In the data rows, 128 means zero.
Some points, one per row:
129 97 130 125 96 127 132 134 129 117 126 131 152 130 131 129
129 92 145 159 123 92 115 128 144 164 120 131 136 148 120 139
125 145 169 112 150 100 132 153 148 126 149 163 160 102 98 200
140 172 126 100 175 99 120 134 109 137 113 149 132 100 94 148
150 144 127 140 164 130 142 131 150 110 103 132 119 106 162 136
98 127 96 133 132 141 163 117 128 120 109 139 150 114 130 124
97 134 131 109 110 131 111 187 103 104 145 154 121 115 141 111
131 132 130 119 132 156 125 142 128 119 165 143 115 141 128 127
107 102 118 135 78 148 123 172 97 149 124 119 133 180 130 86
141 114 131 135 139 88 124 116 120 123 127 128 126 130 114 148
200 158 157 163 223 74 136 94 160 115 162 155 110 94 128 173
146 128 128 109 235 116 118 109 154 113 145 131 126 126 114 192
149 118 153 139 110 109 119 122 126 153 143 105 137 107 116 142
147 114 123 121 107 142 172 134 172 84 155 103 113 112 143 132
133 183 148 133 194 107 126 97 158 140 166 137 114 94 120 179
123 181 105 113 166 143 123 94 161 108 143 106 153 88 139 166
122 196 110 123 173 104 132 109 142 127 100 97 139 107 114 137
132 120 131 128 119 149 153 128 72 110 92 183 109 139 130 133
131 83 108 91 60 175 110 193 116 142 157 108 106 156 146 86
140 140 129 124 121 130 151 115 156 106 87 127 168 119 103 113
116 148 159 146 157 91 134 100 132 124 106 162 123 138 123 179
138 148 157 109 123 111 112 106 134 138 112 119 153 145 127 142
129 208 91 162 205 138 98 116 153 118 126 144 108 119 123 151
127 69 112 136 119 158 162 108 156 79 112 138 136 125 111 102
125 225 140 114 182 118 141 81 180 109 124 133 156 106 90 134
146 122 136 120 128 180 98 113 111 103 122 139 124 125 123 129
147 176 131 123 147 163 160 88 175 135 135 110 118 110 148 126
86 187 107 106 154 117 152 123 162 105 96 119 112 132 107 116
119 197 161 91 165 127 120 119 112 150 116 123 175 127 113 146
125 205 130 127 207 101 135 83 170 84 98 94 145 89 83 165
120 143 113 151 131 131 143 109 144 157 89 136 105 120 109 115
135 189 137 123 166 132 141 117 180 104 154 106 109 116 96 141
148 144 180 109 150 131 107 153 124 109 131 137 101 100 111 147
122 160 120 145 136 120 131 118 148 106 126 93 141 122 125 127
114 188 157 121 197 116 129 111 169 83 109 115 106 70 83 149
147 113 155 124 82 111 121 90 136 129 136 113 142 142 147 159
96 177 128 124 150 126 166 132 128 147 112 100 121 126 122 109
139 123 129 129 117 120 144 181 140 124 160 111 140 99 139 110
143 132 118 157 162 114 173 104 164 124 147 124 155 79 97 177
136 115 134 119 88 126 115 154 121 143 117 148 129 144 109 117
123 175 127 104 173 163 150 96 155 119 135 124 176 134 99 195
158 129 142 104 108 108 101 134 119 131 97 100 125 124 153 166
155 95 133 85 142 201 109 157 133 103 180 149 174 144 123 130
116 175 75 139 154 150 128 119 162 111 92 124 157 137 114 111
91 155 131 155 97 154 113 117 123 126 115 117 144 137 100 131
141 88 158 95 117 104 111 135 76 175 110 189 105 166 130 123
125 129 182 140 173 103 123 139 135 125 120 138 104 85 108 139
119 102 152 109 120 144 117 147 108 134 125 145 107 135 132 112
144 62 105 164 97 164 138 160 89 137 143 111 86 131 153 82
120 120 140 112 97 158 119 146 131 140 167 144 114 154 143 117
136 134 89 130 88 163 116 162 118 149 119 101 144 153 133 99
134 154 104 168 106 141 141 137 142 111 114 78 106 154 146 96
124 98 119 125 78 112 71 131 96 137 147 153 155 177 142 119
Here are 12 more points, each followed by its number:
115 109 125 129 146 130 134 104 127 154 101 144 167 117 133 151 0
166 143 163 163 159 71 94 135 79 153 122 155 162 122 144 192 1
128 74 162 84 102 132 124 129 110 121 146 143 129 96 108 132 2
110 81 115 70 69 140 99 180 103 143 168 122 105 177 168 117 3
137 122 136 153 123 108 143 116 113 125 128 122 113 131 133 114 4
132 105 153 93 136 155 145 155 139 132 143 143 139 121 114 86 5
105 123 115 67 113 125 129 118 109 137 129 140 146 124 117 164 6
118 50 117 101 104 153 141 138 162 113 143 128 153 102 132 108 7
103 87 167 112 96 111 119 147 68 162 111 135 137 147 178 152 8
124 88 111 140 96 115 98 129 92 151 120 118 110 134 154 160 9
144 121 149 142 133 135 110 163 111 113 150 134 119 115 112 130 10
168 125 111 154 132 129 124 83 116 144 120 153 100 84 106 192 11
Which three of these numbered points are nearest to each point below, looking only along the 7 directions in which the first points spread most? Their numbers follow each, nearest first.
75 166 105 87 170 154 118 117 113 107 127 118 158 106 82 141 > 6 0 5
138 164 118 117 155 138 151 107 158 116 94 168 132 95 105 148 > 0 11 6
97 117 155 120 102 110 85 157 80 147 109 121 155 195 156 132 > 8 9 6
121 49 143 113 93 97 98 125 93 152 144 102 196 137 118 166 > 8 2 9
150 98 139 144 99 128 126 153 118 155 144 146 125 156 147 96 > 9 4 8
113 93 115 98 80 187 141 125 166 94 139 126 147 86 112 60 > 7 5 2
117 65 111 112 74 174 154 147 134 128 133 119 74 164 138 100 > 7 5 3
114 107 131 126 141 129 124 105 88 108 114 171 123 134 153 152 > 0 11 4
139 126 107 151 111 163 156 129 160 102 144 116 136 80 137 149 > 7 5 4
138 107 84 131 96 178 149 121 125 100 163 152 103 111 147 108 > 7 5 10
100 98 107 97 69 146 118 193 70 140 120 112 144 177 148 75 > 3 8 9
131 118 85 171 42 196 126 170 106 125 156 115 134 161 141 42 > 3 7 9
120 188 73 156 89 146 129 105 157 134 133 95 86 138 115 113 > 4 0 9
189 108 154 113 147 121 131 67 139 137 128 129 117 99 146 128 > 11 4 0
143 139 141 123 136 131 108 118 93 132 183 123 115 73 87 142 > 10 5 6
116 115 101 88 115 160 136 166 140 129 128 151 140 96 106 105 > 5 10 7
109 56 111 156 70 129 107 129 142 177 106 125 118 149 161 84 > 9 4 8
104 71 124 88 82 169 111 175 113 104 206 116 144 136 162 100 > 3 7 5
92 201 138 159 147 110 126 67 131 113 113 118 205 129 113 199 > 0 6 11
133 108 154 147 162 74 132 152 105 148 122 115 118 144 113 124 > 4 10 9
147 116 181 105 151 102 106 132 129 161 120 116 98 141 108 191 > 1 10 11
133 114 184 129 158 96 141 108 132 161 99 179 112 140 118 186 > 1 11 0
145 92 175 131 127 84 116 113 144 178 138 140 118 145 130 152 > 1 9 11
151 113 114 130 70 183 119 150 127 142 135 127 99 170 171 84 > 3 9 4
111 163 150 176 136 93 165 147 119 152 92 140 120 151 126 137 > 4 0 11
132 119 133 89 143 80 99 127 101 126 115 128 158 119 86 137 > 6 0 10
141 121 113 110 120 139 133 98 119 118 141 167 140 122 123 158 > 0 6 11
141 156 153 141 167 89 125 103 144 151 174 115 164 140 106 171 > 1 11 0
115 159 113 169 154 138 123 136 144 103 97 133 98 109 135 124 > 4 10 11
123 100 156 139 96 124 131 123 115 126 166 144 141 121 137 151 > 2 10 9
149 96 128 129 97 153 101 110 128 144 105 137 121 155 139 136 > 9 4 0
174 111 116 131 169 137 103 133 105 105 143 139 117 117 137 108 > 10 4 11
142 111 143 94 109 181 127 186 110 141 123 96 118 114 126 113 > 5 10 3
78 141 148 147 119 154 105 126 106 138 116 130 157 142 100 131 > 6 0 5
177 132 113 107 133 130 118 136 120 133 158 144 133 95 132 151 > 10 5 6
123 91 146 116 134 169 90 121 121 97 139 137 133 120 122 95 > 5 10 2
133 126 171 118 223 108 139 96 138 110 143 131 140 103 69 150 > 11 0 10
119 158 111 162 140 110 155 106 131 127 117 101 120 130 124 125 > 4 0 11
151 84 156 122 150 101 113 106 133 121 150 165 106 99 119 156 > 11 10 2
118 99 82 158 25 149 132 158 124 134 142 132 135 180 185 75 > 3 9 7
125 116 118 78 114 151 135 142 102 123 121 138 125 131 139 117 > 5 10 6
122 136 145 87 138 118 119 105 143 92 169 132 151 133 119 168 > 6 0 10
145 140 130 121 143 133 97 151 114 112 144 112 140 121 140 121 > 10 5 4
122 135 93 109 103 177 120 122 117 95 139 146 102 117 145 110 > 5 10 4
113 168 76 150 107 121 157 111 151 101 141 97 114 128 111 139 > 4 0 10
144 126 116 151 56 132 125 124 110 154 165 163 171 146 139 135 > 9 8 6
107 177 68 137 127 143 145 148 158 145 134 53 89 147 157 129 > 4 10 9
